In the data rows, 500 means zero.
How far apart are the two rows of each pair, measured in a hidden way? 0 means very close, and 20 very far. Two or three weighted sums of its numbers give each row a place; it is the straight-line distance between the places.
{556, 392, 504, 591, 550, 468, 543, 434, 624, 485, 415, 646, 481}
{444, 438, 564, 652, 515, 432, 494, 425, 454, 478, 497, 305, 539}: 7
{494, 437, 602, 439, 485, 563, 462, 499, 378, 493, 540, 449, 480}
{491, 475, 503, 439, 413, 475, 647, 554, 669, 543, 519, 454, 616}: 5
{513, 478, 451, 250, 538, 566, 720, 887, 704, 727, 482, 665, 742}
{432, 554, 520, 419, 521, 530, 512, 448, 423, 459, 560, 645, 537}: 4
{496, 454, 595, 436, 549, 551, 383, 451, 350, 528, 430, 362, 436}
{544, 424, 489, 520, 492, 549, 319, 513, 438, 462, 426, 318, 512}: 2
{536, 445, 525, 610, 513, 446, 524, 431, 561, 451, 554, 563, 559}
{614, 402, 601, 626, 496, 559, 302, 501, 402, 407, 456, 319, 466}: 8
{412, 529, 599, 427, 535, 500, 404, 407, 422, 622, 447, 488, 396}
{353, 585, 513, 421, 509, 493, 462, 416, 457, 439, 578, 652, 475}: 9
{431, 576, 450, 574, 376, 471, 420, 447, 451, 478, 461, 321, 584}
{492, 565, 467, 538, 529, 466, 453, 423, 523, 374, 512, 608, 521}: 4
{535, 473, 432, 570, 571, 531, 533, 464, 513, 433, 541, 505, 475}
{428, 500, 395, 315, 466, 522, 616, 756, 647, 638, 525, 470, 596}: 7
{493, 483, 417, 571, 453, 513, 470, 470, 510, 407, 484, 563, 508}
{373, 634, 601, 397, 552, 450, 519, 401, 441, 446, 561, 695, 519}: 8
{571, 467, 473, 562, 445, 509, 312, 449, 425, 440, 547, 377, 441}
{676, 425, 550, 603, 498, 566, 332, 540, 340, 370, 473, 369, 440}: 5
{705, 408, 533, 651, 556, 565, 274, 494, 354, 448, 516, 425, 433}
{373, 550, 505, 409, 535, 531, 377, 493, 364, 569, 476, 607, 418}: 11
{890, 453, 388, 547, 542, 520, 656, 599, 721, 505, 452, 765, 302}
{600, 500, 642, 423, 522, 534, 282, 477, 277, 586, 490, 463, 339}: 9
{531, 467, 382, 289, 532, 452, 715, 990, 772, 849, 542, 560, 695}
{577, 432, 430, 318, 419, 458, 605, 751, 718, 750, 449, 623, 678}: 11
{430, 560, 589, 472, 505, 549, 458, 498, 465, 558, 572, 579, 477}
{478, 525, 387, 271, 522, 561, 665, 855, 722, 832, 477, 531, 699}: 10
{494, 466, 515, 426, 557, 430, 358, 413, 433, 613, 559, 573, 354}
{501, 491, 447, 643, 367, 466, 472, 399, 529, 453, 574, 445, 606}: 13
{572, 490, 559, 329, 472, 475, 352, 450, 270, 696, 507, 417, 237}
{515, 501, 463, 527, 532, 551, 561, 468, 580, 452, 503, 684, 530}: 10
{587, 489, 522, 638, 530, 464, 455, 506, 459, 345, 548, 389, 550}
{480, 465, 549, 467, 552, 481, 349, 425, 339, 436, 459, 375, 500}: 8
{576, 412, 450, 537, 541, 485, 594, 420, 597, 423, 554, 592, 571}
{584, 392, 517, 448, 491, 557, 415, 430, 363, 605, 548, 505, 435}: 5
{456, 485, 469, 491, 545, 491, 488, 423, 443, 466, 433, 510, 461}
{478, 485, 587, 481, 539, 490, 366, 445, 454, 522, 563, 533, 557}: 14
{645, 524, 504, 667, 485, 471, 527, 418, 616, 443, 414, 731, 394}
{884, 504, 427, 612, 512, 455, 639, 595, 790, 576, 419, 663, 363}: 5
{452, 515, 567, 536, 567, 463, 383, 417, 440, 498, 531, 511, 519}
{475, 511, 569, 626, 494, 565, 366, 456, 420, 384, 528, 520, 522}: 7
{787, 509, 387, 630, 427, 455, 596, 555, 722, 490, 383, 774, 355}
{508, 492, 385, 473, 550, 557, 552, 538, 645, 487, 512, 528, 504}: 11
{576, 384, 586, 480, 530, 474, 438, 440, 431, 446, 449, 535, 422}
{502, 494, 602, 500, 440, 450, 387, 471, 438, 525, 529, 505, 532}: 9
{513, 457, 461, 617, 398, 459, 439, 459, 385, 451, 486, 340, 536}
{363, 478, 579, 344, 610, 481, 499, 411, 453, 517, 507, 449, 394}: 5
{475, 528, 506, 508, 534, 459, 528, 458, 515, 402, 495, 645, 602}
{561, 466, 622, 594, 422, 463, 314, 453, 333, 429, 542, 267, 544}: 6
{579, 518, 500, 614, 577, 433, 602, 472, 604, 393, 510, 640, 450}
{589, 505, 496, 600, 500, 442, 535, 508, 676, 388, 412, 633, 467}: 6
{477, 432, 511, 582, 499, 486, 354, 497, 461, 421, 490, 360, 555}
{534, 595, 526, 479, 588, 525, 527, 389, 541, 415, 494, 715, 592}: 10
{445, 631, 509, 524, 472, 571, 597, 528, 516, 456, 498, 393, 606}
{513, 497, 516, 429, 541, 492, 341, 409, 347, 566, 468, 396, 468}: 13
{436, 537, 548, 435, 514, 483, 396, 460, 398, 483, 574, 586, 439}
{513, 523, 586, 668, 414, 469, 346, 504, 401, 448, 486, 334, 561}: 9
{426, 432, 530, 599, 525, 524, 436, 462, 480, 370, 507, 472, 573}
{511, 460, 502, 509, 531, 436, 382, 482, 410, 496, 441, 419, 421}: 8
{492, 556, 447, 566, 382, 541, 508, 437, 538, 392, 546, 360, 523}
{412, 461, 465, 574, 481, 456, 479, 462, 452, 413, 503, 375, 516}: 10
{343, 713, 629, 187, 603, 517, 504, 409, 427, 720, 530, 595, 248}
{456, 489, 514, 514, 417, 432, 506, 453, 499, 438, 580, 396, 513}: 13
{393, 615, 581, 273, 588, 510, 520, 418, 420, 542, 532, 627, 420}
{491, 472, 623, 419, 455, 528, 321, 481, 343, 558, 422, 530, 383}: 7
{528, 453, 452, 520, 483, 572, 561, 455, 615, 457, 484, 616, 517}
{423, 507, 428, 545, 481, 565, 462, 403, 486, 463, 467, 619, 576}: 3
{543, 463, 442, 559, 499, 499, 602, 522, 596, 485, 548, 585, 467}
{401, 617, 410, 504, 386, 517, 518, 472, 578, 471, 576, 365, 519}: 5
{484, 539, 496, 532, 497, 445, 558, 428, 510, 484, 480, 549, 564}
{572, 434, 578, 668, 499, 489, 358, 463, 411, 361, 481, 389, 580}: 8
{594, 403, 534, 563, 556, 507, 373, 491, 292, 420, 448, 433, 553}
{436, 416, 549, 505, 558, 455, 435, 405, 511, 506, 538, 606, 519}: 2
{240, 617, 355, 215, 476, 570, 758, 903, 623, 795, 640, 452, 715}
{801, 385, 433, 562, 497, 460, 690, 510, 695, 503, 428, 797, 307}: 16
{405, 451, 505, 390, 581, 541, 365, 484, 382, 575, 495, 447, 467}
{411, 497, 475, 455, 405, 525, 546, 570, 616, 523, 507, 540, 506}: 11
{469, 462, 403, 586, 443, 467, 606, 503, 603, 397, 542, 617, 426}
{560, 431, 480, 596, 464, 538, 399, 463, 474, 360, 559, 464, 596}: 14
{373, 521, 433, 523, 360, 519, 594, 437, 529, 423, 469, 489, 497}
{426, 378, 492, 540, 500, 552, 466, 401, 480, 404, 507, 487, 515}: 9
{271, 755, 647, 101, 520, 471, 645, 321, 312, 775, 492, 608, 86}
{472, 508, 479, 526, 637, 452, 469, 406, 510, 458, 444, 548, 558}: 17
{535, 501, 412, 593, 555, 499, 477, 428, 610, 432, 521, 546, 519}
{527, 437, 506, 554, 542, 482, 378, 424, 487, 370, 562, 340, 572}: 4
{555, 438, 577, 576, 544, 466, 407, 543, 375, 468, 533, 444, 434}
{610, 417, 495, 590, 421, 478, 415, 485, 411, 486, 412, 295, 515}: 7
{580, 514, 421, 564, 513, 527, 535, 429, 631, 346, 462, 542, 545}
{537, 503, 437, 503, 571, 507, 464, 471, 511, 470, 474, 657, 516}: 6
{455, 510, 414, 552, 472, 533, 518, 490, 549, 373, 490, 647, 478}
{618, 380, 384, 559, 531, 491, 564, 551, 688, 576, 439, 651, 515}: 7
{484, 555, 457, 606, 493, 478, 498, 456, 441, 360, 488, 483, 585}
{478, 596, 469, 571, 523, 473, 575, 406, 532, 420, 441, 600, 528}: 5
{482, 475, 531, 580, 508, 471, 481, 451, 390, 365, 456, 448, 542}
{619, 491, 614, 594, 548, 450, 358, 480, 386, 452, 464, 349, 487}: 11
{551, 445, 589, 594, 510, 503, 347, 482, 357, 473, 499, 408, 434}
{364, 608, 519, 512, 425, 498, 608, 524, 486, 512, 456, 378, 571}: 10
{479, 447, 445, 380, 522, 524, 597, 798, 685, 758, 464, 522, 680}
{917, 448, 367, 579, 492, 528, 618, 595, 801, 535, 462, 759, 241}: 7
{476, 414, 420, 531, 436, 518, 563, 498, 629, 520, 526, 546, 562}
{557, 539, 665, 322, 487, 477, 309, 369, 366, 614, 458, 379, 274}: 14
{455, 453, 547, 414, 560, 526, 425, 430, 448, 599, 522, 492, 387}
{546, 423, 534, 569, 433, 446, 306, 517, 389, 459, 486, 309, 529}: 5
{510, 425, 606, 341, 538, 497, 316, 448, 238, 650, 544, 411, 116}
{441, 420, 515, 493, 478, 434, 378, 423, 472, 487, 446, 511, 475}: 8
{472, 482, 472, 548, 389, 555, 460, 436, 496, 471, 568, 355, 554}
{529, 476, 453, 544, 453, 468, 515, 402, 580, 388, 484, 618, 594}: 3
{584, 444, 486, 519, 482, 504, 493, 439, 502, 373, 417, 562, 545}
{297, 581, 592, 281, 593, 467, 471, 423, 429, 643, 528, 542, 418}: 7
{566, 512, 411, 612, 562, 431, 490, 483, 576, 496, 490, 636, 506}
{469, 466, 538, 526, 541, 473, 467, 462, 502, 492, 508, 648, 582}: 5
{425, 560, 433, 665, 405, 530, 449, 445, 459, 479, 462, 422, 597}
{424, 491, 510, 348, 543, 506, 403, 431, 377, 529, 495, 464, 415}: 11
{512, 510, 521, 539, 433, 484, 545, 486, 522, 467, 545, 361, 575}
{414, 514, 489, 584, 415, 456, 596, 490, 482, 498, 573, 406, 582}: 5
{409, 539, 499, 469, 614, 476, 466, 463, 476, 497, 475, 549, 522}
{435, 378, 539, 525, 580, 567, 469, 422, 546, 412, 560, 617, 491}: 5
{520, 486, 515, 521, 557, 534, 405, 419, 389, 475, 453, 550, 450}
{862, 482, 348, 545, 522, 427, 674, 646, 717, 577, 353, 720, 350}: 7
{792, 382, 449, 596, 503, 511, 649, 518, 679, 480, 454, 605, 239}
{842, 415, 348, 580, 560, 472, 675, 546, 774, 579, 400, 625, 201}: 6
{465, 472, 576, 572, 491, 538, 434, 470, 433, 469, 503, 363, 518}
{445, 549, 555, 600, 480, 566, 443, 480, 486, 494, 457, 350, 609}: 7
{856, 478, 328, 583, 507, 432, 604, 571, 733, 487, 436, 760, 226}
{612, 411, 491, 628, 542, 541, 419, 502, 409, 486, 473, 393, 488}: 9
{526, 529, 542, 509, 519, 508, 541, 438, 533, 485, 492, 576, 494}
{435, 622, 599, 465, 553, 555, 517, 468, 386, 509, 538, 574, 440}: 2
{361, 580, 600, 360, 528, 527, 518, 482, 432, 513, 557, 591, 453}
{438, 593, 548, 625, 368, 537, 538, 453, 512, 340, 527, 438, 501}: 9
{327, 611, 390, 388, 462, 503, 596, 609, 568, 550, 483, 524, 649}
{575, 530, 459, 598, 406, 474, 463, 415, 408, 454, 433, 466, 564}: 8
{874, 365, 357, 579, 516, 544, 613, 669, 731, 526, 472, 784, 255}
{575, 393, 517, 663, 411, 564, 436, 506, 387, 473, 427, 325, 531}: 8
{479, 495, 487, 638, 470, 469, 503, 429, 491, 459, 550, 347, 535}
{473, 475, 524, 611, 427, 431, 534, 423, 521, 483, 521, 450, 572}: 4
{523, 487, 436, 354, 495, 541, 644, 794, 729, 626, 514, 601, 620}
{370, 666, 622, 111, 521, 490, 514, 390, 341, 731, 530, 631, 224}: 8
{408, 544, 520, 515, 438, 455, 541, 501, 574, 496, 485, 474, 504}
{555, 481, 522, 616, 535, 505, 325, 547, 307, 372, 477, 304, 533}: 10
{484, 511, 491, 585, 503, 475, 546, 421, 527, 362, 472, 637, 512}
{411, 515, 547, 602, 413, 465, 587, 414, 557, 424, 576, 492, 468}: 5
{628, 506, 497, 687, 437, 498, 374, 513, 445, 458, 409, 407, 578}
{520, 398, 611, 473, 543, 471, 374, 495, 349, 547, 451, 507, 444}: 11
{560, 489, 440, 503, 505, 435, 485, 447, 577, 489, 453, 629, 491}
{192, 755, 426, 258, 368, 534, 894, 803, 632, 738, 646, 363, 763}: 16
{474, 416, 567, 396, 595, 530, 307, 383, 315, 555, 484, 501, 249}
{498, 554, 510, 559, 383, 570, 491, 477, 555, 411, 488, 478, 487}: 18
{528, 453, 461, 630, 461, 449, 444, 471, 437, 333, 420, 389, 488}
{550, 445, 565, 628, 468, 443, 395, 487, 473, 413, 525, 400, 607}: 12
{378, 600, 543, 331, 606, 520, 455, 435, 383, 620, 572, 690, 427}
{505, 452, 443, 560, 571, 447, 440, 408, 447, 433, 512, 517, 532}: 5
{773, 469, 417, 605, 560, 526, 648, 524, 703, 484, 345, 704, 313}
{487, 475, 520, 579, 410, 441, 584, 485, 505, 408, 502, 333, 533}: 13
{548, 525, 434, 532, 461, 444, 591, 463, 596, 377, 433, 645, 493}
{571, 456, 607, 595, 453, 534, 351, 517, 385, 486, 493, 438, 480}: 12
{425, 449, 505, 533, 420, 464, 439, 444, 533, 510, 567, 478, 533}
{584, 422, 508, 633, 470, 476, 412, 495, 426, 348, 462, 322, 553}: 3
{545, 464, 469, 594, 538, 458, 485, 454, 518, 454, 516, 624, 510}
{937, 441, 443, 610, 553, 439, 602, 474, 677, 532, 345, 796, 258}: 12
{370, 710, 621, 117, 638, 567, 590, 317, 422, 754, 556, 521, 239}
{523, 593, 548, 508, 533, 485, 515, 470, 507, 441, 458, 567, 598}: 10
{470, 489, 439, 566, 497, 541, 543, 426, 571, 521, 481, 510, 497}
{251, 717, 387, 286, 337, 474, 750, 871, 594, 843, 513, 497, 784}: 7
{479, 517, 513, 530, 472, 487, 499, 431, 535, 408, 590, 368, 510}
{357, 627, 396, 457, 497, 492, 593, 595, 632, 628, 520, 385, 518}: 7
{500, 491, 597, 614, 495, 537, 347, 499, 420, 348, 554, 469, 505}
{540, 461, 574, 551, 425, 450, 295, 483, 414, 382, 522, 401, 511}: 4
{472, 507, 426, 621, 502, 479, 587, 402, 509, 428, 456, 593, 488}
{425, 453, 552, 537, 474, 574, 504, 468, 534, 400, 472, 461, 562}: 7
{473, 446, 477, 524, 548, 433, 511, 428, 616, 458, 507, 500, 545}
{624, 412, 514, 639, 495, 513, 417, 546, 417, 506, 499, 275, 472}: 4
{489, 421, 465, 596, 484, 484, 427, 417, 517, 359, 460, 397, 550}
{563, 431, 490, 576, 468, 467, 403, 472, 318, 374, 515, 439, 517}: 3
{400, 491, 583, 476, 523, 497, 415, 420, 464, 383, 507, 656, 484}
{441, 613, 580, 497, 565, 553, 553, 412, 492, 397, 559, 627, 588}: 8
{389, 515, 491, 570, 406, 552, 587, 471, 565, 447, 513, 474, 525}
{686, 410, 599, 585, 421, 474, 363, 485, 345, 443, 452, 374, 520}: 10
{461, 400, 437, 570, 596, 451, 595, 472, 605, 345, 534, 612, 584}
{786, 461, 418, 616, 495, 523, 720, 548, 672, 515, 470, 731, 324}: 11
{536, 410, 537, 511, 465, 441, 593, 456, 581, 383, 470, 587, 514}
{658, 507, 479, 582, 499, 464, 367, 466, 378, 444, 515, 332, 511}: 14
{620, 396, 628, 592, 410, 538, 351, 494, 353, 397, 526, 239, 473}
{502, 518, 493, 620, 491, 510, 564, 486, 541, 443, 528, 672, 565}: 2
{408, 469, 466, 520, 428, 547, 596, 432, 500, 464, 532, 486, 573}
{507, 497, 398, 265, 430, 530, 712, 854, 640, 688, 513, 492, 720}: 5
{483, 417, 522, 571, 466, 449, 443, 496, 446, 488, 505, 470, 448}
{381, 500, 534, 560, 441, 523, 469, 453, 568, 497, 529, 504, 487}: 8
{582, 511, 594, 552, 534, 517, 412, 507, 388, 377, 525, 475, 489}
{463, 563, 517, 472, 565, 564, 568, 480, 461, 474, 455, 665, 536}: 7
{724, 511, 373, 665, 577, 498, 559, 439, 605, 384, 379, 760, 442}
{421, 537, 572, 554, 555, 532, 508, 436, 539, 359, 535, 639, 544}: 9
{583, 532, 553, 361, 479, 466, 283, 455, 324, 630, 470, 369, 247}
{392, 570, 469, 462, 571, 514, 515, 479, 423, 451, 476, 525, 483}: 7
{501, 483, 520, 522, 502, 500, 306, 447, 361, 436, 514, 527, 434}
{418, 506, 488, 505, 443, 426, 497, 539, 619, 577, 450, 525, 519}: 6
{498, 534, 477, 471, 531, 542, 506, 480, 502, 433, 510, 634, 545}
{501, 566, 499, 494, 587, 481, 565, 469, 560, 427, 433, 571, 485}: 3
{540, 496, 406, 573, 483, 522, 498, 464, 585, 369, 464, 677, 531}
{428, 488, 516, 624, 498, 519, 421, 447, 466, 426, 557, 489, 464}: 5
{557, 522, 550, 587, 507, 429, 361, 470, 390, 329, 497, 395, 534}
{464, 592, 524, 439, 573, 481, 527, 404, 414, 583, 454, 613, 524}: 7
{493, 489, 420, 551, 462, 552, 494, 446, 546, 449, 517, 405, 551}
{390, 663, 570, 314, 514, 464, 586, 389, 397, 638, 474, 697, 419}: 8
{589, 440, 491, 558, 542, 467, 343, 483, 364, 382, 525, 303, 480}
{374, 725, 532, 381, 568, 520, 492, 408, 461, 548, 454, 647, 469}: 15
{456, 490, 392, 434, 491, 472, 629, 526, 572, 559, 487, 461, 493}
{535, 472, 424, 513, 557, 440, 536, 487, 546, 393, 553, 476, 467}: 7
{493, 388, 546, 550, 547, 428, 464, 482, 491, 453, 540, 483, 519}
{512, 452, 563, 613, 417, 473, 423, 483, 441, 477, 480, 352, 582}: 9
{885, 496, 406, 535, 453, 464, 669, 550, 748, 622, 437, 711, 285}
{511, 517, 473, 608, 529, 507, 565, 409, 587, 471, 482, 555, 466}: 5
{459, 487, 534, 526, 515, 513, 462, 398, 566, 352, 495, 590, 548}
{462, 454, 367, 337, 510, 559, 641, 827, 711, 744, 559, 612, 753}: 12
{509, 451, 455, 504, 546, 555, 531, 459, 534, 375, 497, 539, 503}
{468, 487, 452, 604, 542, 529, 443, 482, 513, 477, 446, 421, 478}: 6
{649, 512, 589, 533, 523, 560, 425, 523, 369, 384, 418, 293, 489}
{655, 416, 411, 650, 450, 453, 606, 463, 632, 367, 382, 605, 373}: 16
{500, 513, 545, 516, 461, 512, 562, 429, 548, 387, 472, 354, 587}
{323, 759, 574, 225, 576, 550, 461, 398, 339, 724, 494, 550, 273}: 11
{390, 458, 456, 359, 407, 496, 762, 810, 683, 787, 506, 536, 739}
{360, 576, 571, 273, 537, 529, 507, 420, 397, 584, 451, 566, 457}: 10
{598, 445, 600, 679, 465, 511, 384, 517, 431, 344, 454, 429, 563}
{506, 390, 487, 568, 486, 545, 408, 399, 506, 402, 564, 479, 551}: 10
{784, 390, 467, 629, 516, 469, 674, 507, 714, 450, 452, 759, 300}
{419, 547, 430, 504, 465, 490, 498, 449, 561, 446, 490, 325, 595}: 7
{436, 552, 580, 472, 614, 490, 536, 440, 470, 541, 493, 696, 476}
{518, 515, 558, 502, 499, 552, 340, 503, 381, 490, 446, 405, 375}: 2
{225, 668, 434, 235, 482, 538, 806, 926, 658, 831, 587, 460, 769}
{218, 760, 425, 209, 422, 524, 738, 810, 596, 859, 544, 472, 725}: 6
{451, 382, 465, 513, 511, 568, 503, 478, 528, 361, 483, 573, 573}
{541, 516, 595, 560, 449, 550, 339, 466, 403, 451, 550, 384, 476}: 14
{453, 535, 593, 361, 608, 502, 495, 400, 396, 487, 545, 540, 559}
{484, 423, 544, 482, 509, 547, 361, 434, 401, 485, 531, 421, 484}: 3
{482, 522, 459, 520, 511, 457, 471, 486, 468, 490, 483, 666, 572}
{518, 456, 547, 569, 487, 441, 496, 452, 431, 455, 497, 312, 596}: 4
{480, 470, 488, 438, 512, 476, 702, 733, 704, 683, 438, 590, 591}
{734, 414, 484, 665, 580, 507, 656, 448, 663, 402, 443, 666, 420}: 5
{681, 482, 607, 619, 544, 484, 343, 466, 401, 488, 395, 453, 438}
{822, 388, 453, 546, 474, 509, 675, 571, 788, 575, 360, 703, 275}: 17
{434, 486, 457, 624, 426, 485, 475, 415, 459, 474, 489, 487, 487}
{446, 392, 583, 549, 495, 574, 379, 462, 407, 396, 472, 336, 539}: 4
{379, 518, 523, 434, 567, 437, 512, 444, 409, 499, 586, 568, 421}
{480, 419, 475, 640, 464, 489, 484, 508, 400, 348, 518, 396, 575}: 5
{644, 468, 452, 477, 541, 479, 661, 721, 713, 719, 412, 559, 513}
{468, 581, 452, 491, 563, 436, 578, 438, 553, 348, 542, 684, 573}: 8
{504, 416, 652, 346, 496, 569, 317, 414, 324, 597, 466, 345, 276}
{367, 671, 470, 420, 575, 558, 603, 435, 430, 582, 538, 620, 459}: 5
{518, 537, 582, 412, 544, 465, 242, 449, 335, 715, 440, 354, 220}
{498, 501, 523, 486, 478, 509, 329, 491, 456, 460, 489, 492, 447}: 10
{520, 492, 533, 413, 530, 459, 299, 503, 312, 502, 450, 519, 376}
{821, 429, 445, 647, 555, 557, 670, 497, 711, 542, 376, 777, 245}: 10
{562, 514, 600, 510, 454, 486, 437, 411, 368, 461, 512, 367, 521}
{361, 676, 489, 328, 581, 553, 533, 420, 356, 593, 498, 587, 459}: 8
{397, 720, 583, 255, 616, 488, 517, 362, 396, 608, 494, 614, 335}
{453, 481, 557, 510, 557, 516, 462, 400, 440, 484, 539, 542, 572}: 7
{582, 404, 478, 584, 473, 545, 456, 510, 381, 443, 452, 333, 506}
{410, 581, 445, 594, 494, 484, 586, 452, 540, 397, 452, 461, 592}: 5
{530, 453, 541, 611, 497, 452, 550, 491, 562, 385, 531, 605, 579}
{471, 648, 581, 402, 560, 493, 539, 458, 433, 551, 558, 543, 494}: 5
{596, 504, 600, 624, 457, 426, 369, 509, 403, 431, 510, 262, 546}
{471, 534, 523, 654, 483, 482, 461, 457, 520, 346, 517, 367, 504}: 6
{411, 472, 526, 558, 560, 559, 464, 450, 562, 434, 433, 602, 549}
{299, 645, 602, 242, 628, 443, 574, 429, 449, 557, 600, 599, 405}: 10
{530, 367, 540, 597, 504, 437, 388, 475, 448, 433, 563, 442, 503}
{562, 474, 534, 589, 525, 472, 388, 496, 467, 386, 560, 363, 541}: 7
{426, 589, 538, 377, 607, 503, 531, 406, 420, 555, 519, 678, 442}
{375, 588, 513, 483, 379, 517, 605, 546, 549, 504, 573, 358, 542}: 10
{594, 412, 600, 427, 460, 436, 265, 449, 337, 605, 411, 467, 295}
{489, 472, 400, 509, 482, 508, 514, 486, 595, 418, 483, 618, 469}: 10
{279, 814, 484, 268, 471, 564, 869, 911, 610, 761, 625, 492, 841}
{466, 459, 389, 554, 431, 436, 533, 454, 529, 487, 555, 544, 561}: 14
{553, 451, 508, 663, 617, 432, 584, 372, 613, 409, 454, 690, 445}
{422, 491, 485, 478, 533, 544, 594, 450, 524, 374, 526, 584, 490}: 8
{546, 502, 526, 435, 494, 517, 321, 497, 365, 556, 538, 377, 459}
{572, 423, 483, 608, 479, 469, 590, 485, 610, 460, 454, 630, 396}: 12
{435, 403, 575, 510, 428, 553, 450, 472, 460, 353, 544, 383, 513}
{437, 526, 430, 575, 482, 571, 479, 445, 435, 346, 466, 368, 606}: 4
{513, 395, 461, 494, 556, 511, 519, 440, 493, 361, 554, 464, 550}
{519, 478, 412, 540, 515, 485, 634, 599, 653, 570, 444, 501, 518}: 7
